In the rows, 128 means zero.
One turn moves every row onto another: examples first, then more rows asked:
nagos: [106 149 116 128 141 127 158 116 137 142 105 115 134 109 121  81 119 158
 140 164]
keti: [125 135 127 154 167 141 148 149 134 124 102 114 180  67 127 100 142 139
 155 142]
mavu: [103 127 143 150 127 134 194 133 138 126  83 113 113 104 133 116 145 111
 150 109]
mer: [ 81 157 118 142 177 122 131 137 146 125 109 128 128  95  97 116 112 131
 131 122]
lus: [103 139 129 161 145 137 200 127 136 119 101 124 137 107 104 139 138 111
 117 168]
fif: [117 119 136 151 165 148 143 117 107 136  96 117 150  80 111 105 114 153
 129  99]
vezu: [ 90 161 117 138 179 122 130 142 139 130 102 126 132  89  98 109 111 132
 135 117]
pefev: [124 127 135 156 164 135 152 155 138 122 107 116 175  68 123 107 146 138
 162 139]
zira: [ 99 136 145 138 154 134 200 129 141 114  81 137 127 124 106 135 125 108
 133 130]
gik: [ 84 160 114 153 178 119 139 142 139 131 106 129 126  92  96 116 113 130
 137 118]
dupov: [114 115 141 122 184 145 145 151 123 120 110 123 150 118 150  94 121 133
 124 153]
Fupu: [101 126 145 148 130 137 188 127 139 127  76 115 118 108 127 113 138 105
 153 104]
Tafig: [114 113 137 164 168 148 152 119 104 134  98 123 146  85 112 112 117 153
 131  96]
Zon: [110 113 132 172 138 147 166 127 121 135 104 110 135 107 131 122 137  93
 103 161]
vol: [110 125 132 129 187 143 150 154 125 122 107 131 149 122 157  95 121 131
 122 154]
Zomu: [ 99 120 134 169 134 141 159 144 136 132  94 102 125  96 140 113 148  82
 136 124]
matuv: [105 115 130 171 137 148 176 127 117 134 109 105 126 105 128 124 138 101
 102 160]
zafi: [115 113 140 156 159 143 147 111 113 133 102 122 145  83 109 113 115 158
 130  98]
kor: [ 96 121 133 166 137 139 165 151 133 130 101 100 116  97 141 116 149  85
 131 128]
sos: [115 156 116 125 147 124 155 116 133 144  98 120 136 105 121  81 115 159
 137 155]
bapiz: [122 130 128 162 164 141 161 153 132 125 103 118 177  73 131 101 149 140
 162 143]
sul: [ 99 133 146 141 155 137 205 131 138 110  86 134 121 120 114 138 131 114
 128 125]
Midog: [118 128 134 122 188 144 142 147 125 120 105 128 155 113 149  95 117 136
 120 152]
bav: [107 153 112 135 143 123 164 116 131 148 103 122 128 113 126  83 114 158
 137 157]
Fifaz: [109 136 130 159 143 136 195 124 136 125  97 128 143 113 102 134 133 107
 117 174]

bapiz moves to gik
Midog moves to fif
Zon moves to Fupu
And these:
nagos moves to pefev
lus moves to kor

One turn moves every row onto another: examples first, then more rows asked:
Sav: [140 173 156 138 119 108 139 126 101 133 130 100 114  88 137 115 113 136
 134 109 161 102  99 118 127 146  89 131 150 107]
duret: [131 163 158 115 145 119 133 108 108 159 109 114 120  90 142 146 120 118
 154 108 176 119 103 123 112 133 115 136 135 111]
disa: [152 158 143 122 128 124 142 106 110 141 135 100 115 151 117 130 100 114
 151 126 152 141 142 145  98 148 139  88 112 101]
Rizom: [114 146 129 118  87 106 143 129 105 130 131 125 130 110 147  96 130 132
 115  89 165 122 117 128 154 155 125 124 144 109]
podi: [168 160 144 174 126 113 128 100 114 153 121 119 115 136 124 107 120 125
 110 106 155  97 123 143 130 136 143  85 116 100]
Kes: [129 168 131 144 120 114 141 112  90 146 149 101 115  89 143 109 110 146
 128  92 160 105 102 119 124 148 104 114 128 101]
nad: [139 149 159  96 127 118 140 132 109 164 132 125 134 103 130 102 131 105
 160 140 150 138  89 144 132  97 118 126 145  77]
Nufi: [135 138 165 102  96 108 156 128 135 146 122 130 110 107 153  95 146 123
 127 123 161 138 103 118 151  97 126 121 142  98]
zimir: [154 128 172 135 100 110 164 131 110 128 136 132 128 143  90  91 121 114
 115  96 136 115 130 135 138 146 136 102 121 115]
befol: [160 152 153 177 125 114 132 108 114 150 118 115 116 136 122 101 125 130
 105 116 142 100 117 146 125 135 138  81 112 100]
pemu: [153 124 143 138 109 124 128 135 148 157 144 137 120 138  98 125 100 125
 162 139 141 106  96 146 110 128 142 104 105 104]
nudo: [132 139 158 137 100 125 164 120 135 151 151 156 121 143 119 126 127 103
 113 133 158 106 121 173 102 106 144 104 131 103]
Neb: [136 151 155 117 146 121 123  96 107 165 130 123 122  86 131 121 103 101
 165 114 178 135 102 140 118 118 110 126 127 105]
Muk: [145 168 157 137 117 109 132  97 113 146 151 103 109  83 137 102  86 120
 131 110 164 118 106 117 123 143 104 127 146 110]
Vume: [115 148 147 101  95 109 157 133 120 153 130 148 126 115 149 113 150 128
 122 102 150 113 101 119 129 100 144 136 147  96]
niro: [138 140 153 131  98 127 173 123 138 148 154 149 133 150 122 125 131 101
 117 132 167 110 129 164 109 106 146 108 134  98]
vido: [135 147 149 125  95 127 162 119 136 148 145 151 121 146 117 129 133 101
 112 132 166 117 127 162 107 100 148  97 139 105]
nep: [150 114 165 138 104 109 162 135 116 127 143 129 135 144  93  92 127 114
 115  96 145 119 126 140 137 142 136 104 119 119]
sopur: [157 163 138 179 120 115 137  95 115 152 121 116 114 131 119 103 122 123
 106 108 148 104 116 143 125 127 137  82 120 109]
rek: [113 144 145 111 105 110 152 130 112 128 117 116 120  94 145 122 126 129
 118 108 164 120 114 137 163 144 108 122 158 118]
mosa: [134 150 143  94 120 123 121 153 105 155 135 142 140 112 126 125 133 126
 166 117 158 116  92 126 113 105 119 127 137  79]
deru: [138 144 149  97 124 126 126 142 106 167 146 135 142 106 145 104 137 120
 149 127 154 125  84 147 117 111 107 134 143  78]
zeni: [128 142 151 110  97 103 133 114 119 128 136 108 113  92 140  99 112 129
 105 121 173 120 114 124 165 140 125 110 156 111]
dut: [124 145 152 105 137 133 125  99 108 170 125 128 139  90 143 125 104 116
 160 110 174 121 101 129 113 141 114 133 119 105]
gub: [142 121 173 136 102 112 160 131 111 127 132 134 131 146  94  91 125 108
 116 104 137 124 129 151 128 148 133 102 117 117]
nozef: [122 142 144 111  96 112 124 122 109 127 121 124 129 102 155  96 114 140
 115 111 159 107 117 129 164 145 111 114 149 104]
zes: [127 144 149 112 108 105 163 140 130 152 128 129 107 103 156 119 152 130
 131 111 152 127  89 130 135 104 117 143 151 108]
tisag: [121 129 163  94 108 115 159 127 120 151 127 140 117 107 164 104 143 134
 121 104 142 129 106 123 138 100 121 128 137 103]
nibar: [152 151 154 127 128 122 139 108 120 145 133 105 111 153 131 134  97 121
 141 130 147 131 143 145  97 152 148  90 108  98]
giv: [136 152 143  97 127 115 128 148 114 160 124 120 137 105 133 127 134 114
 161 129 155 129  85 141 126 129 117 146 155  91]
Tuga: [134 168 157 126 116 109 133 100 100 140 148 106 111  94 154 103 100 143
 131 110 164  97 105 115 111 143 103 131 133 101]
Tesa: [158 128 137 138 108 128 143 133 148 166 145 143 120 137  99 124 107 122
 167 132 144 107  96 144 120 118 142 105 103 100]
neno: [145 126 159 132  94 107 157 131 113 124 140 127 127 144  84  88 123 111
 118 100 137 126 123 139 131 143 136 103 127 123]
fik: [159 150 148 128 133 118 140 109 116 138 137 104 118 156 128 132  94 119
 155 121 151 131 148 140 102 145 141  97 109  98]
par: [139 139 154 127  99 126 170 125 128 146 154 155 121 145 117 126 134 104
 112 128 168 107 129 171 117 105 143  97 133  98]
kad: [157 134 137 137 110 127 134 132 144 162 138 132 121 135  90 122 110 124
 165 137 141 110  89 134 112 112 140  97 107 103]
bune: [159 154 144 119 131 119 143 108 112 149 144 105 112 153 123 133  96 117
 153 126 149 130 140 147 102 151 151  98 110  93]
tefov: [154 126 137 140 117 122 137 128 144 159 142 133 128 139  99 127 105 125
 167 138 147  97  96 142 118 113 146 105 105  98]
mipuv: [126 166 142 114 139 141 135 114  99 163 125 124 134  95 143 143 103 123
 162 101 166 125 117 119 108 134 108 113 121  95]
daki: [163 156 145 178 130 115 138 103 114 150 126 114 125 135 127 108 117 125
 102 108 145  98 125 144 131 130 139  83 123 100]

zimir moves to Tesa
kad moves to sopur
And these:
Nufi moves to Neb
nozef moves to deru
duret moves to rek
niro moves to fik
befol moves to nudo
Vume moves to mipuv

